One vector is turned by the same rotation once a tick. Each row is the vector after some number of ticks, and that number follows the row.
The counts run from 0 to 465.
[184 110 181 172 148 125 103  95 157 127 140 152 132 140 104 153 117 161
 153  89 153 118 155 175 146 174  99 141 130 110 138 150 120 120 166 124
  96 114 141 126 131 127 111]	224
[ 74 102 196 114 124  98 152 144 131 110 154 121 153 141 134 115 104 116
 181 114 113 101 135 162 137 163 118 154 123 141 104 130 122 146 181 144
 142 177  86 125 140 165 124]	418
[135 129 166 138 158 126 117 134 105 115 123 138 103 128 154 125 130 145
 187 150 114 105 125 196 118 185 111 107  88 119 129 133 117 121 108 148
 140 123 142  56  76 129 136]	404
[111 111 146  94 149 102 142 114 111  99 111  98 154 141 157 122 146 173
 154 148 160 114 150 136 105 145 117 109 115 119  76 129 191 135 110 172
 123 104 105  79  89 111 111]	257
[140 139 128 139 154 110 129 145 139 133 109 142 104 129 166 145 144 112
 122 113 168 152  94 135 105 189 132 130  47 113 132  93 118 141 192 168
 122 129 146 107 115  85 142]	28
[156 155 158 133 146 126 116 128 136 143  94 155 109 134  86 162 127 170
 130 125 108 150 169 140 110 160 150 150  97 137 116 131 200 131 122 177
  82  88 132 140 107  86 142]	390
[110 120 130 124 170 105 120 144 161 137  89 110 136 124 128 152 156 135
 166 127 139 121  94 128 141 161 104 126  78 160 101  98 159 113 169 137
 149  63  95 102  90  89 130]	247
[114 112 146 114 116 116 135 139 171 103 146 112 148 169 131 128 129 175
 145 137 170 101 148 118 145 149  69 159 131 115 104 150 143 156 177 172
 119 161  77 166 137 109 118]	367
[109 124 139 127 125 132 147 146 110 142 120  98 110 112 126 117 144 168
 128  94 129 112 126 173 144 159 129 139 136 169 102 167 127 158 190 188
 132  77 122 110  91 162 131]	111
[118 119 116 121 137  80  94 122 120 104 116 107 116 177 116 146 105 150
 173 133 135  94 163 174 117 148 127 151 125 116 120 173 162 140 150 153
  63 117 168 132  95  98 163]	388
[100 141 174 136 115 145 114 165 152 111 128 121  94 158 143 142 126 113
 191 172 112 140 151 167 131 170  90 156  97 141 109 131 135 123 112 131
 138 132 128  61 119 136 132]	408
[142 141 175 138 132 142 118 147 154 158 151 131 100 131 108 161 137 152
 156  94 134 146 145 126 191 145 120 179 116 161  99 165 162 125 180 170
  97  92 103 120 157 139 105]	170
[125  93 187 166 140  99 165 115 128 116  71 134 148 111 127 133 107 143
 132 146 133 142 122 159  82 184 134 151 116 139 103  98 194 147 123 146
 165 140 115 159 141 137 104]	141
[114  94 139 129 158 134 162 141 127 142  92 127 139 126 121 106 139 186
 170  99 114 109 113 161 147 159 124  90 108 148  96 129 126 124 159 161
 139  49  87 112 108 107 147]	183
[134 116 156 116 144  98 109 169 164 147 140 131 111 148 106 146 148 143
 172 119 113 103 113 132 169 138  99 151 100 166 103 154 121 123 177 148
 120  85  95 165 101  83 145]	242
[127 120 157 141 116 127  98 141 130 127 121 128  95 163 130 149 141 156
 153 164 155 132 117  97 156 181 101 180  78  99 111 136 156 126 190 135
  92 118 161  77 146 100 150]	96
[112 122 191 146 146 154 155 134 137 132 133 164 107 127 120 124 150 161
 196 126 123  89 156 154 137 158 113 171 105  92 122 100 114 132 116 155
 124 152 123  81 119 147 105]	349
[102 142 137 100 124 108 117 139 131 141 137 121 155 163 130 155 112 161
 182  94 119 115 136 151 162 136 161 114 111 152 124 159  98 100 202 150
 124 113  61 120 117 123 139]	178
[114 112 169 151 174  90 155 132 153 121 100 135 163 121 124 134 121 109
 143  76 110 110  97 201 102 165 129 100 135 149  83 102 142 111 127 163
 153 131 118 175 112 131 108]	69
[124 125 187 119 108 123 132 116 179 107 122 134 163 144 104 158 123 161
 128  91 158 142 128 130 150 132 119 171 125 124  84 105 170 131 181 160
 138 142  83 154 193 105 139]	431
[121 139 137 118 176 104 126 141 152 142 151 130 147 109 129 161 142 137
 149  49 158 127 133 158 179 141 154 124 114 173 123 130 117 143 197 194
 116  98 104 112 106 147 117]	174
[135 109 192 112 121 139 108 144 142  96 109 138 146 166 122 149 101 142
 161 166 134 111 169 130  80 185 112 177 102  81 129 139 172 140 127 136
 122 188 131 117 122 109 124]	147
[109 138 172 175 110  99 130 137 131 122 151 136 127 171 148 126 113 145
 190 120 104 135 146 191 148 165 122 128 117  91  93 144  92  89 163 121
 111 168 110 113 141 147 107]	346
[ 89 157 124  97 137 116 128 136 167 103 114 128 124 183 134 143 152 160
 174 125 117 146 164 160 149 123 106 129  81  91 102  91 133 107 137 138
 104 109  77 108  97  79 155]	189
[113 152 161 157  89  72 127 135 120 119 122 124 144 161 156 142  98 138
 131 128 117 159 131 206  97 171 171 107 104  99  65 144 126 122 159 145
 133 143 149 137 136 132 136]	271
[113 108 152 112 157  59 135 112 107 114 109 139 152 132 132 130 116 174
 151  99 103 116 132 154 136 123 173 114 103 116  83 136 136 110 149 158
  96  98  64 149 116  66 147]	254
[110 154 103 154 105  62 117 122 107 138 119 144 122 157 113 152 115 149
 161  84 157 146 157 161 127 155 158 153 124 124 126 152 172 146 172 172
  61 136 139 166 133 117 121]	452
[ 68 119 136  98 145 101 136 152 144  82 141  96 151 142 152 103 129 135
 166 105 138 112 162 172 132 116 113 129 132 156  88 141 145 154 155 166
 119  96 106 120  79 125 130]	186
[159 107 190 171  85  87 122 110 135 112  87 159 144 140  91 177 106 166
 131 141 137 166 143 173 111 172 144 161 101 102 111 129 155 134 160 123
 129 127 125 149 139 131 121]	212
[ 52 112 149  96 124 140 150 174 150  95 107 104 133 156 137 128 136 155
 156 108 119 132 137 166 119 139 131 119 112 176  92 131 151 165 171 179
 146  75  99 145 117 116 148]	187
[150 120 135 109 169  95 127 106 166 100 138 120 143 138 125 129 173 156
 117 100 178  95 140 138 150 134  79 157 137  93 107  97 154 164 155 190
 105 135 106 141 111 105 133]	371
[121 157 147 128 130 130 123 169 131 115 110  88 113 136 150 147 119 140
 149 158 140 122 157 170 102 197 126 138 102 120  82 143 187 135 109 167
 139 113 172  74 107 130 115]	332
[179 113 181 169 155 106 116 140 147 127 118 138  93 115 113 158 146 118
 120 143 116 118 116 141 102 183 121 174  82  91  90 121 153 131 125 151
 111 147 163 153 130  96 119]	150
[102 155 120 129 159 121 116 146 127 137  89 137 117 124 129 172 105 111
 148 124 132 142 160 173  89 177 159 141  78 158 150 105 174 118 142 165
 120 123 146  69  69 132 135]	395
[115 147 175 156 150 115 135 146 131 123 124 138  91  91 123 136 159 110
 172 121  95 117 125 167 147 151  87 183  83 138 101  87 145 129 106 156
 139 154 100  82 124 152 113]	412
[134 114 171 119  99  99 114 126 161  68 100 119 155 165 155 148 122 130
 129 154 154 166 142 201  88 167 121 131 121  96 114 129 135 160 145 132
 146 131 159 120 101 111 143]	207
[151 138 186 133 118 157 122 145 146 150 120 167 119 132  94 184 107 128
 135 130 125 136 140 126 119 171 174 185  87 130 136 130 146 116 183 165
 127 157 120 121 156 128 135]	158
[108 147 128 103 125 165 137 168 142 144 113 104  96 126 113 135 154 165
 131 127 124 110 133 144 143 176 124 132 108 154 107 141 135 147 177 195
 177  71 118  88  83 142 155]	112
[103 123 162 116 155 102 165 132 144 112 104 149 123 145  95 121 140 170
 153 102  87 116 162 196 111 129 147 122 132 132 111 116 151 151 119 177
 121 118  79 193 104 112 149]	128
[108 128 141 142 126 112 117 142 188  97 123 135 176 186 160 162 118 111
 184 100 171 155 111 178 126 156 107 124 150 145  91 129 141 112 153 144
 151 133 109 125 168 124 118]	9
[109 165 116 126 140 131 101 125 135 124  95 110 127 156 144 156  82 125
 161 133 155 146 163 183 106 173 141 121  99 142 124 131 185 110 132 158
 107 152 141  64 112 156 142]	396
